A single turn carries every row of the set below to another of its rows. Some are shown first; where does it send the rows asked next?
Z883: [-1 -21 5 -38 4 13 -17 19 -29 23 19 18 15 23 -11 -3 6 11 -10 -6 -11 2 21 37 -10]
Z896: [5 -31 15 -34 37 -6 4 -6 -18 15 -8 23 2 2 -11 -3 -8 2 -15 9 5 28 -9 4 7]
Z320: [-14 -28 -9 4 -4 -11 -3 -13 -10 3 16 -16 15 -9 5 10 -13 -26 11 10 -40 24 5 12 3]
Z906: [7 -17 -17 21 10 8 -8 -17 -18 44 -12 -15 -3 -10 -11 20 10 -25 7 -16 2 6 -5 7 -4]
Z836: [-18 5 0 9 1 -13 6 7 7 32 20 0 13 2 11 -16 17 -4 20 -1 2 6 -10 5 11]
Z641: [-12 -4 -4 14 20 0 -5 -9 -27 31 10 -1 15 -3 -11 -5 -16 -13 4 26 -16 13 9 50 25]
Z679: [-8 -23 -1 -10 -2 3 -3 8 -29 42 10 -8 5 -11 -8 4 18 -11 -2 16 -27 -6 17 35 -29]
Z89: [-10 -12 -7 -14 6 5 10 -20 -12 -7 2 24 3 22 -8 16 15 -1 -8 2 -7 43 -29 14 -17]
Z196: [-9 -8 -14 12 4 20 17 8 -27 39 24 10 5 12 8 21 14 4 3 -4 11 31 13 45 5]
Z351: [5 -14 -22 -30 13 42 -1 -23 4 26 -1 30 -4 13 -18 4 7 0 6 -22 4 -2 4 2 -10]
Z21: [8 34 -20 5 -9 8 12 -1 -19 17 14 8 25 -4 3 10 -4 -1 -20 18 -21 6 4 24 1]
Z749: [-10 -7 -1 14 -11 25 -14 21 -1 14 1 4 -10 26 9 -2 -17 2 12 -21 -16 18 16 12 11]
Z818: [-44 -9 -2 -14 17 21 4 0 -22 23 -4 5 5 24 17 10 -4 -14 5 7 -10 14 -8 8 36]
Z809: [-2 -24 -29 -8 26 16 20 -20 14 6 -7 14 15 24 -10 11 21 15 17 13 13 12 15 17 10]
Z362: [-15 -1 7 -6 34 35 3 -22 -27 35 -17 -14 -1 6 14 8 -2 -8 -21 16 -9 26 -9 15 2]
Z141: [17 -15 -20 10 -16 17 -5 -20 -31 5 -21 27 6 17 2 18 -6 -21 -1 11 -15 23 -6 34 -1]
Z807: [6 -17 8 -6 -12 12 3 17 8 12 7 -1 24 21 -18 20 4 -31 30 -8 16 5 3 18 -11]
Z671: [18 -13 -17 0 12 1 -27 -24 -13 22 22 -1 1 -7 1 5 21 -21 -19 13 -28 -11 3 23 13]
Z506: [20 -18 7 -22 24 12 9 4 2 37 3 -26 0 -13 -1 10 -1 10 5 -26 8 20 -6 5 9]
Z400: [13 -20 2 -2 1 -15 -11 12 -16 -2 16 35 -3 14 16 18 28 9 12 9 -1 1 10 22 -5]
Z915: [-12 -38 -26 -40 17 22 -2 -7 -3 32 -3 -5 -2 19 5 -4 -4 3 0 9 -24 25 -3 -11 13]
Z774: [30 -1 -2 0 20 -1 5 -1 -2 1 -2 4 4 -10 -1 8 -4 9 -14 36 -26 21 2 12 -26]
Z608: [13 -26 18 -18 28 37 1 -18 -22 19 -14 7 0 20 15 21 19 -1 -22 4 2 1 25 27 1]
Z332: [13 -8 25 -16 35 25 16 -3 4 26 26 13 -9 -10 -3 5 7 -5 17 20 0 4 -1 -6 8]
Z176: [-2 -16 -29 -21 18 5 -8 -6 -27 38 5 -17 13 12 1 22 1 -15 42 18 9 8 1 28 14]
Z926: [4 -41 -13 1 -1 17 0 -3 -4 2 -3 7 3 7 -3 -2 7 -8 -12 -4 9 10 33 26 -41]
Z803: [7 -4 -3 12 11 -14 -26 9 -14 22 -13 11 25 11 21 -3 18 -7 15 -14 -18 8 1 28 2]
Z277: [-1 -8 -17 -20 27 8 15 -31 14 10 -13 -10 6 -1 -3 19 5 -16 6 35 -14 -15 4 12 10]
Z179: [6 -6 -6 -12 -5 44 -1 -17 -53 17 4 -13 -2 32 4 7 7 -10 4 20 -24 19 -2 17 0]
Z352: [5 -15 -31 -22 -10 18 -9 23 -24 -1 1 2 -29 6 -5 17 -5 4 1 3 1 3 -11 23 -16]
Z93: [21 -14 -5 6 2 3 0 -38 -25 -1 -4 -26 23 4 3 24 17 -10 -4 7 11 13 1 15 10]
Z347: [-2 -14 5 -12 27 4 5 18 -11 -10 0 15 -3 -25 6 14 0 35 5 6 -3 8 4 15 -7]
Z875: [41 -3 -32 -19 12 17 -2 -17 -9 21 -6 -2 6 24 -1 -8 13 -5 -1 -11 -30 -1 14 27 -10]
Z213: [-10 -11 8 -28 12 19 8 -12 -4 -11 14 27 -1 15 -17 -18 13 10 4 9 -2 -5 -15 20 25]
Z291: [-3 -26 21 -2 4 38 9 -25 -3 10 17 -1 3 9 11 19 -5 17 -3 13 -8 28 31 1 15]
Z638: [-25 -21 -24 -30 20 4 -10 -13 -23 4 -7 16 -8 21 2 32 9 -12 8 25 -14 -12 2 26 13]
Z663: [3 -1 -39 -12 -8 9 2 4 30 31 10 1 5 1 -6 16 -19 -17 -6 14 -5 17 -3 11 -11]
Z413: [-7 3 4 -30 10 10 19 -9 6 35 -2 26 9 0 15 -28 8 4 16 11 6 13 -10 11 -23]
Z649: [-1 -8 29 -35 -6 6 1 10 4 14 10 17 18 17 -20 16 7 4 -6 -9 -26 4 -4 -4 0]
Z160: [0 -36 1 -19 4 32 -1 -9 9 -3 -15 3 9 -14 -13 6 -31 -4 4 3 -26 19 -8 3 8]
Z63: [22 -10 -11 13 21 13 9 9 -39 34 3 18 15 25 3 -6 25 -30 -11 14 -14 8 12 22 9]
Z796: [6 -14 1 -35 -1 23 22 -7 -13 -5 24 15 -1 7 6 -2 -10 -2 41 12 -13 -3 25 19 -3]
Z330: [-10 -30 3 8 -2 22 30 -4 -7 22 -3 33 -11 -5 6 16 -5 1 18 1 20 22 8 3 8]
Z232: [9 9 6 -2 -4 16 -6 -24 -9 13 -5 -9 -2 -2 14 -11 -28 -10 2 -5 13 26 1 9 -27]
Z794: [-12 3 -14 -18 24 0 -12 -13 -7 36 7 -8 -3 -6 -18 -13 8 12 -7 12 -11 12 -11 27 -33]
Z968: [14 5 18 -10 -5 12 18 23 -9 20 15 -8 38 5 2 -15 -17 -8 -2 8 -17 12 4 6 11]
Z699: [1 -13 -24 -10 -11 44 -2 -2 -28 23 14 -2 16 -9 -6 4 -17 -25 18 -1 -8 -13 15 33 10]
Z359: [14 -12 16 -11 11 23 20 -15 1 18 -6 -9 25 15 15 15 16 -24 8 9 5 -19 20 15 28]

Z649 moves to Z21
Z196 moves to Z506
Z277 moves to Z638
Now these:
Z794 moves to Z883
Z93 moves to Z809
Z671 moves to Z213
Z926 moves to Z807
Z906 moves to Z351

